128 stands for zero in the data rows.
Each pair is two rows. How far apart are they, by a hidden measure? 0 means very close, and 40 very far. Two or three weighted sums of its numbers give each row a place; it is the straight-line distance between the places.
[100 146 167 152  99  85 115 160 155 114  95 134 145 136 120 135 144 128
 101]
[128 113 109 112 135 153 137 122 115 124 143 146 130 110 115 128 136 139
 138]: 10
[103 111 131 148 145 118 110 114 129 137 140 133 130 111 116 133 149 144
 136]
[150 152 143 148 156 150 132 107 133 175 156  85  65  99 157 144  99  80
 108]: 10
[139 119  79  57  73 120 158 162 131  98  87 117 155 199 172 125 121 139
 176]
[172 167 126  77  95 183 234 192 115  88 107 107  90  96 123 121 111 108
 119]: 9
[141 114  74  59  70 121 160 160 133  91  86 114 159 193 169 130 118 143
 175]
[198 159 145 179 175 123  72  76  98 116 133 182 214 180  84  40  68  94
 110]: 39
[135 162 177 145  88  80 121 170 171 129 104 110 121 122 131 162 170 109
  51]
[169 166 127  80 105 181 229 194 119  83 104 102  93 102 124 125 110 106
 120]: 12
[164 138 114 142 185 179 136  76  62 105 175 198 162 103  75  73 106 125
 131]
[158 135 107  99 142 193 180 125  81 108 153 149 109  89 107 121 132 126
 128]: 11
[144 144 149 168 153 103  98 134 167 144 108 108 128 136 115 122 126 109
  88]
[164 117  62  53  98 147 167 159 115  78  94 141 173 167 134 119 131 149
 156]: 27
[217 180 131 118 134 142 130  93  85  91 148 189 176 137 105  92 101  82
  61]
[143 134 119 115 140 162 148 119 108 132 145 128 107 112 136 116 103 115
 140]: 3
[102 139 175 153  98  85 122 158 147 112 102 133 149 128 118 132 148 140
 109]
[113 114 129 136 127 108 113 149 159 127  94 106 139 143 124 124 134 141
 137]: 7
[136 131 144 158 146 107 100 125 152 121 109 132 163 147 105  92 120 130
 119]
[133 162 180 143  94  80 114 162 164 126 100 106 124 120 131 161 165 104
  52]: 2
[143 139 123 117 141 162 154 120 107 135 143 123 107 114 134 118 109 112
 137]
[124 168 163 102  78 125 137 101  93 162 181 107  79 157 222 165  60  67
 156]: 11
[119 133 141 134 117 129 131 110  96 123 146 151 143 138 125 110 101 124
 152]
[ 61  92 128 137 157 193 210 170 123 116 133 106  61  37  73 121 148 171
 176]: 10
[129 118 106 115 145 151 134 121 112 124 138 145 128 112 117 129 136 138
 138]
[161 136 117 134 182 180 139  76  59 102 174 203 157 104  71  80 104 121
 129]: 14
[104 104 129 140 135 126 109 114 131 137 136 133 126 119 116 127 143 147
 131]
[181 131  91 129 194 199 144  81  97 153 169 126  88  82 111 119 110 106
 123]: 15
[134 111  80  58  78 121 158 163 133  95  87 111 157 189 170 130 114 146
 174]
[134 124 119 116 125 133 137 132 125 119 124 136 130 125 120 127 136 141
 133]: 31
[147 135 120 134 136 125 116 112 128 134 144 143 138 118 118 144 142 118
  97]
[ 79  76 114 152 120  76  97 173 202 133  71  87 137 140 120 158 197 185
 125]: 21
[115 153 156 113 111 154 178 141 117 146 148  91  71 105 159 145  90  92
 147]
[ 94 122 152 147 104 101 123 154 140 108 110 147 153 127  98 125 166 158
 114]: 5
[ 98 124 135 125 110 121 129 142 142 133 110 109 127 153 144 117 103 132
 169]
[138 128 146 165 150 108  98 123 154 119 102 135 163 149 107  90 119 133
 117]: 7
[124 106 101  96  79  90 131 178 184 137  89  88 106 132 159 217 213 159
  72]
[139 167 171 143  86  80 115 166 168 138 101 109 122 110 127 169 164 111
  51]: 18
[133 131 128 124 109 109 112 139 138 129 109 124 136 132 132 144 139 125
 102]
[108 130 158 163 149 115 106 118 145 142 130 123 124 119 120 120 121 118
 121]: 8
[138 128 143 155 148 107  97 130 144 121 106 128 159 150 109  90 114 126
 113]
[135 162 176 146  91  80 117 170 175 130 104 111 117 117 136 162 168 104
  58]: 21
[112 129 152 137 110 108 122 138 147 146 115 106 113 136 152 138 123 119
 129]
[172 167 119  75  99 183 230 199 116  90 107 110  93  99 125 120 104 106
 125]: 11
[168 164 125  75 103 179 226 187 116  90 106 104  93  99 124 126 110 106
 122]
[114 119 131 163 157 120  89 102 145 170 133 106 112 148 147 117 101 119
 144]: 24
[121 136 151 153 140 123 128 150 146 131 105 100 125 152 139  97  85 113
 158]
[ 82 152 212 179 111 122 155 170 145 124 122 113  95  80 107 132 133 118
  94]: 9
[128 129 116 126 129 141 130 107 118 138 146 125 115 137 138 126 108 112
 154]
[132 161 215 230 141  34  22 140 232 194  97  63 111 144 152 153 137  85
  29]: 37
[124 110 105  88  82  83 127 187 184 139  88  80 104 123 153 215 212 152
  78]
[134 133 135 122 115 110 123 141 140 128 115 120 131 136 130 139 145 131
 105]: 17
[127 113 113 110 130 155 140 114 108 122 143 137 122 114 118 129 131 140
 142]
[143 139 109 117 130 160 154 119 111 121 149 129 108 114 133 121 108 116
 145]: 7
[136 115 105 108 132 133 115 115 143 168 132  82  92 159 191 148  85 106
 167]
[109 119 129 125 111 124 131 142 133 126 114 105 126 151 149 114 106 132
 175]: 16
[105 123 129 116 112 125 142 151 134 122 116 118 118 118 127 142 145 146
 133]
[ 99 140 172 149 104  84 112 159 153 110 104 128 152 134 122 126 141 133
 108]: 13
[131 126 138 156 140 107 109 149 168 138  97 116 139 128 117 128 140 132
 103]
[143 125 106 111 138 166 160 119  96 115 147 151 127  96 101 125 137 141
 126]: 23
[153 136 103  91 127 173 174 128  98 109 138 143 122 104 111 120 133 130
 132]
[148 139 149 171 150 108  94 133 163 141 111 110 131 131 119 118 127 112
  91]: 23
[145 135 125 114 140 166 160 118 108 129 143 129 109 120 137 119 104 115
 139]
[ 96 115 129 114 115 125 124 100 116 154 170 123  99 132 166 163 124 127
 161]: 3
[134 117 100 110 130 130 115 104 145 169 139  82  89 160 192 143  77 109
 168]
[110 114 128 154 154 120  86 103 143 168 136 109 121 144 145 124 106 126
 148]: 9
[166 101  74 125 172 152 119 126 162 145  85  88 140 172 142  82  86 130
 174]
[183 129  91 128 192 201 140  84  99 148 170 129  84  88 109 113 106 109
 118]: 22
[115 109 130 136 131 107 112 147 153 128  99 110 138 143 127 123 140 143
 135]
[ 90 125 133 121 113 119 118  95 111 153 168 128 101 132 173 156 120 119
 153]: 24
[ 89 154 194 150  90  85 129 162 154 137 116 110  98 127 148 152 125 109
 113]
[ 93 116 151 144 102  97 124 157 138 113 110 143 152 120  96 133 164 156
 117]: 16
[108 121 132 110  93 101 116 132 128 126 131 137 133 133 142 165 161 139
 115]
[150 145 127 102 101 155 171 114  50  68 176 227 167  79  75 125 168 139
  90]: 16
[110 118 141 156 139 106  96 129 156 143 118 107 121 144 141 130 124 129
 132]
[ 83 157 207 183 114 118 156 174 150 130 119 118  96  73 102 137 135 116
  99]: 18
[132 136 141 126 126 132 141 135 126 121 133 119 115 114 126 129 129 116
 118]
[116 147 153 121 114 160 177 147 117 137 150  93  64 104 162 144  89  92
 154]: 15
[117 153 162 118 111 158 174 142 116 144 147  96  69  95 164 147  88  94
 148]
[152 123  97 108 139 170 156 122  98 114 135 134 127 113 120 112 118 130
 140]: 19
[118 129 147 130 113 135 126 109  94 124 144 149 142 131 126 112 108 121
 156]
[100 137 175 153 105  86 113 160 155 116  95 132 152 133 120 134 145 127
 107]: 17
[126 130 139 160 143 107 108 145 164 142  99 109 129 126 117 130 145 133
  97]
[146 156 152 147 160 150 130 115 141 176 149  90  58 102 150 144 101  89
 107]: 17
[129 125 132 147 132 104 110 146 169 137  98 106 132 130 114 123 148 134
 100]
[ 99 145 171 156 103  89 114 164 152 119 101 131 151 126 114 124 145 138
 105]: 6
[117  86  71  75  85  86  92 101 128 120 120 156 194 222 179 130 123 158
 197]
[159  99  77 124 177 154 112 130 155 144  91  93 143 169 134  77  82 131
 174]: 8
[ 99 113 132 148 142 118 108 118 134 143 139 134 127 126 115 126 145 146
 135]
[147 141 151 173 149 102  92 136 162 146 113 115 127 134 118 121 127 105
  87]: 19
[128 107  99  88  75  89 129 185 183 132  90  82 105 121 160 209 216 152
  77]
[106 120 148 155 140 118 105 128 140 143 112 105 124 148 137 105 107 128
 155]: 28
[131 116  83  69 103 130 142 124 106 117 138 146 140 151 159 153 142 146
 150]
[114  89  71  75  88  89  88  97 113 112 116 148 195 220 176 120 118 156
 198]: 20
[160 105  71 125 165 151 113 121 149 135  87  90 142 171 139  77  83 129
 172]
[165 138 113 141 174 177 142  79  62 105 176 196 159 107  76  75 111 125
 131]: 25
[113 138 148 140 110 111 123 136 149 143 121 103 114 136 153 142 124 119
 121]
[125 159 216 237 144  36  25 139 233 197  97  57 109 146 152 152 140  81
  33]: 33
[136 127 126 143 141 132 115 111 130 141 134 121 109 124 134 127 120 119
 125]
[185 130  95 122 193 199 142  82  95 150 173 127  91  78 108 113 108  97
 123]: 7
[126 122 121 122 123 136 136 139 121 120 125 134 131 121 121 125 130 139
 130]
[164 109  56  56 103 140 166 160 113  75  95 138 168 166 135 119 128 149
 155]: 24
[182 130  93 126 197 195 149  81  97 150 173 129  87  79 114 117 101 105
 117]
[194 156 147 175 176 125  72  73 105 115 131 186 214 181  89  34  72  90
 108]: 18
[112 131 154 170 144 112 107 120 138 145 132 128 123 126 128 121 119 120
 126]
[100 120 134 120 116 121 133 139 138 126 113 110 126 151 143 117 106 130
 168]: 22
[ 95 124 144 137 110  99 126 158 139 104 105 143 159 121 101 132 165 163
 114]
[107 127 131 124 116 117 135 146 138 133 111 109 125 148 155 120  98 136
 174]: 10
[ 61  85 128 137 161 197 209 170 128 114 122 112  61  35  76 118 153 177
 175]
[136 121 107 101 126 147 152 124 105 119 134 145 134 115 120 130 136 134
 138]: 10
[135 137 139 126 127 136 136 136 128 130 132 123 116 122 123 131 131 124
 115]
[ 91 120 131 115 108 122 115 100 110 157 172 129  99 131 176 162 122 129
 154]: 15
[130 115  78  73  95 135 140 121 103 120 133 144 145 150 154 157 135 144
 148]
[109 136 172 156 103  89 117 165 159 117 100 130 149 135 123 126 142 133
 104]: 27
[156 119  82  75  96 134 145 122  88  84 131 181 179 148 115 129 151 147
 130]
[188 130  89 133 194 201 148  77  92 149 167 126  89  77 117 112 111 104
 123]: 19
[124 171 163 104  79 124 136  96  98 154 182 112  85 160 225 171  63  63
 155]
[135 121 100 102 129 147 152 126 104 120 135 141 133 119 122 129 132 141
 138]: 22
[ 89 119 147 137 105  97 125 150 140 101 103 141 150 125 101 124 167 157
 119]
[ 99 124 147 156 136 110 104 128 144 139 120 111 131 153 141 106 101 132
 157]: 16
[ 70  81 121 153 126  71  94 169 202 135  63  87 133 139 119 157 195 186
 129]
[129 134 131 130 122 140 142 136 131 133 133 122 115 119 124 136 129 123
 121]: 19
[ 68 103 143 141 122 117 123 137 134 131 126 125 119 123 123 125 134 151
 165]
[140 108  79  53  64 127 159 167 132  91  87 120 157 186 167 135 112 143
 169]: 27
[125 125 121 122 125 132 140 133 128 117 125 134 130 121 117 130 140 133
 129]
[ 43 105 172 165 117  83 100 133 155 144 118 109 117 145 146 128 111 150
 181]: 4
[130 125 113 115 133 153 155 135 109 108 137 147 123 106 102 120 140 139
 124]
[120 120 127 109  96 108 119 128 124 132 136 132 130 132 146 169 160 136
 118]: 13
[215 177 133 120 134 144 121  92  84 101 151 188 176 134  97  96 104  87
  62]
[130 135 139 122 125 132 132 112 111 135 152 139 114 117 139 148 134 112
 114]: 1
[116 159 154 122 106 152 172 143 119 144 151  96  63 104 163 145  90  92
 150]
[122  75  84 172 206 151 104 121 124  96 100 183 198  99  13  72 192 212
 119]: 18
[ 67 100 144 145 127 119 123 136 137 130 132 120 117 120 125 135 136 150
 162]
[130 132 136 156 138 105 109 150 168 141  98 105 128 134 118 131 143 130
  93]: 9
[ 99 118 148 143 102 109 128 154 139 104 109 143 156 122 100 130 165 154
 116]
[ 67 105 139 148 126 120 126 137 136 130 124 121 120 120 129 130 137 149
 168]: 14
[125 113  97  91  81  88 124 179 185 130  94  88 100 122 158 209 215 159
  76]
[144 130 126 131 132 125 117 114 123 128 139 142 130 121 115 139 144 131
 100]: 21
[ 44 108 170 163 111  91 106 138 151 147 118 105 121 144 144 122 115 152
 184]
[113 119 142 156 131 101  97 129 155 155 108 107 124 141 138 124 123 135
 129]: 8
[130 122 138 148 135 102 107 144 171 141 103 113 130 125 116 126 144 132
  97]
[126 131 118 124 123 130 132 128 123 122 130 140 136 123 120 126 138 140
 128]: 17
[141 121 104  79  92 111 104  76  83 134 194 184 143 115 154 195 196 140
  75]
[144 118  78  50  74 119 155 160 131  88  84 120 162 190 168 131 117 142
 180]: 14
[151 125  81  79 105 132 145 124  94  86 137 182 181 147 118 125 153 154
 133]
[138 132 140 153 146 111  95 129 150 117 104 132 161 145 105  94 125 127
 119]: 10
[114  92  62  75  92  85  89 101 125 117 110 149 196 223 179 127 116 163
 198]
[131 134 136 126 126 135 136 132 127 125 131 126 117 117 125 131 135 124
 120]: 21
[ 89 122 151 149 107  98 126 160 139 101 109 148 160 123 105 134 161 162
 114]
[145 131 123 128 136 128 115 113 128 137 135 138 134 123 123 135 151 126
 103]: 10
[143 117  94 129 163 147 136 122 108 105 132 162 162 105  71 103 155 155
 118]
[117 139 158 152 129 122 131 150 146 132 104  98 122 154 134  95  81 117
 154]: 18
[134 135 136 126 133 129 136 129 133 128 131 128 119 121 125 138 135 119
 117]
[112 117 147 160 141 108 102 131 158 153 118 110 122 136 137 128 128 124
 130]: 5
[ 98 117 153 144 104 103 126 153 139 105 102 141 157 126  98 124 172 157
 118]
[162 138 117 139 178 178 141  69  63 111 172 196 160  97  79  71 102 124
 129]: 26
[127 122 119 123 137 142 128 112 119 142 146 122 121 135 145 122 102 122
 153]
[138 159 182 137  98  84 118 172 163 129 103 107 126 118 133 164 162 108
  48]: 22
[143 110 101 132 159 153 131 114 109  99 133 172 155 106  73 107 162 166
 120]
[109 123 137 101  87 105 120 133 125 123 138 135 137 126 150 169 158 138
 116]: 25
[142 141 114 117 129 164 155 121 106 128 145 130 105 111 132 124 110 114
 140]
[141 130 137 153 147 106  99 134 145 132 106 128 166 152 110  94 119 137
 116]: 25
[122  73  83 169 203 151 109 123 125  97 111 189 199  95  15  70 194 205
 123]
[140 165 171 141  88  80 121 176 169 129 102 110 123 123 132 167 163 108
  49]: 27
[141 129 125 141 145 130 119 117 135 146 138 114 109 123 134 124 116 111
 122]
[154 120  83  76  98 134 141 126  95  80 133 185 178 151 114 131 149 147
 133]: 4
[134 134 134 128 104 104 115 137 144 129 119 117 128 140 139 131 144 131
 110]
[195 163 150 173 175 125  70  69 107 115 130 187 212 176  85  40  67  92
 109]: 28
[147 148 131  95 114 154 168 108  47  76 171 228 169  87  70 130 166 135
  93]
[217 187 131 121 136 145 128  97  79  95 148 184 174 133 101  95 103  84
  66]: 10
[116  88  70  81  84  91  84 104 120 125 116 147 191 215 178 127 120 155
 197]
[111 125 149 132 117 110 119 136 145 146 119  98 111 128 152 145 126 124
 130]: 9
[ 76  77 124 148 121  79  93 180 194 134  68  89 136 140 122 158 194 182
 124]
[151 131 111 103 140 180 167 116  99 109 150 142 117  95 110 125 122 119
 127]: 16
[ 57  96 125 152 159 196 205 170 127 120 130 109  66  34  74 122 153 178
 175]
[120  93  68  79  96  87  87  99 114 114 114 151 190 227 177 126 115 167
 197]: 17
[131 117 101 103 135 151 152 135 113 110 125 145 132 112 112 126 139 151
 133]
[ 49 106 173 165 115  84 101 141 152 145 120 105 130 149 146 124 107 149
 177]: 15
[102 110 136 147 144 118 112 120 131 144 136 135 126 118 123 129 142 141
 128]
[137 141 129 117 127 137 146 129 117 118 133 140 120 120 119 139 132 123
 114]: 5
[115 142 157 143 138 128 138 144 141 131 123 111 115 121 119 115 111 119
 123]
[130 114  99 100 124 154 162 135 112 114 126 144 132 117 114 126 142 148
 137]: 14
[141 145 154 171 153 110  93 131 165 149 109 108 130 136 117 113 126 114
  91]
[158 137 115 134 182 178 137  78  61 108 173 193 161 102  76  73 106 121
 133]: 24
[126 115  97 103 128 151 156 137 112 110 129 136 132 105 115 134 141 146
 137]
[128 169 168 101  73 116 137  98  93 162 175 108  76 153 223 167  58  60
 152]: 23
[116 131 150 167 149 118  99 119 140 143 135 124 125 123 123 119 115 125
 127]
[107 143 173 157 100  87 111 151 153 112 104 131 149 139 115 122 148 134
 105]: 8
[115 109 130 152 151 107  89  98 150 168 137 107 118 149 146 128 105 122
 145]
[ 83 159 188 146  87  88 129 155 148 139 126 103 105 127 158 148 123 114
 115]: 11
[136 130 138 155 151 110 105 130 152 125  97 130 165 146 107  93 118 124
 115]
[109 110 127 122 118 121 139 153 136 122 112 118 119 120 128 140 140 140
 134]: 3
[139 121  94  82  88 114 104  81  80 128 184 189 139 120 139 204 199 137
  74]
[129 158 214 230 145  36  28 138 230 200  93  61 107 143 147 150 140  87
  33]: 39
[120 144 138 134 120 139 129 107 100 121 142 159 145 138 133 115 101 122
 154]
[179 126  96 126 193 198 143  87  90 153 172 130  87  80 115 117 110 111
 120]: 11
[140 132 142 162 143 114  99 128 148 124 101 137 163 151 106  96 118 123
 121]
[132 131 132 143 141 127 120 112 124 152 136 112 111 117 137 125 117 116
 126]: 26
[136 135 136 133 126 136 141 134 127 130 134 127 114 115 120 135 129 125
 117]
[144 115  76  50  78 118 163 168 130  95  86 117 159 189 171 135 112 143
 174]: 29
[123 167 161 100  76 120 133 102  98 156 177 109  78 149 226 165  59  65
 155]
[147 155 142 149 161 157 131 112 136 173 159  86  66 102 157 147 101  78
 110]: 14
[146 127 128 122 122 138 147 132 117 121 140 135 119 104 122 134 131 122
 120]
[144 104 100 130 153 151 132 113 110 101 130 162 160 107  70 103 157 158
 120]: 17
[113 115 134 133 125 107 111 151 168 133  96 108 135 143 130 126 137 147
 137]
[151 126  99  91 132 173 174 132  90 110 139 144 126 106 113 121 128 129
 134]: 17
[114 124 129 105  93 101 121 128 128 125 136 139 127 141 145 164 162 133
 120]
[167  98  71 129 168 145 117 126 154 142  86  88 138 172 133  77  83 137
 173]: 10
[162 107  56  57  92 144 167 158 114  84  92 140 171 160 130 110 128 158
 151]
[114 134 148 138 113 106 126 144 145 143 116 105 110 137 147 148 117 125
 133]: 35
[116 115 128 161 154 117  80 100 146 160 138 106 118 147 151 117 105 122
 149]
[129 126 144 154 136 107 109 150 168 133 105 106 129 127 114 124 147 131
 102]: 16
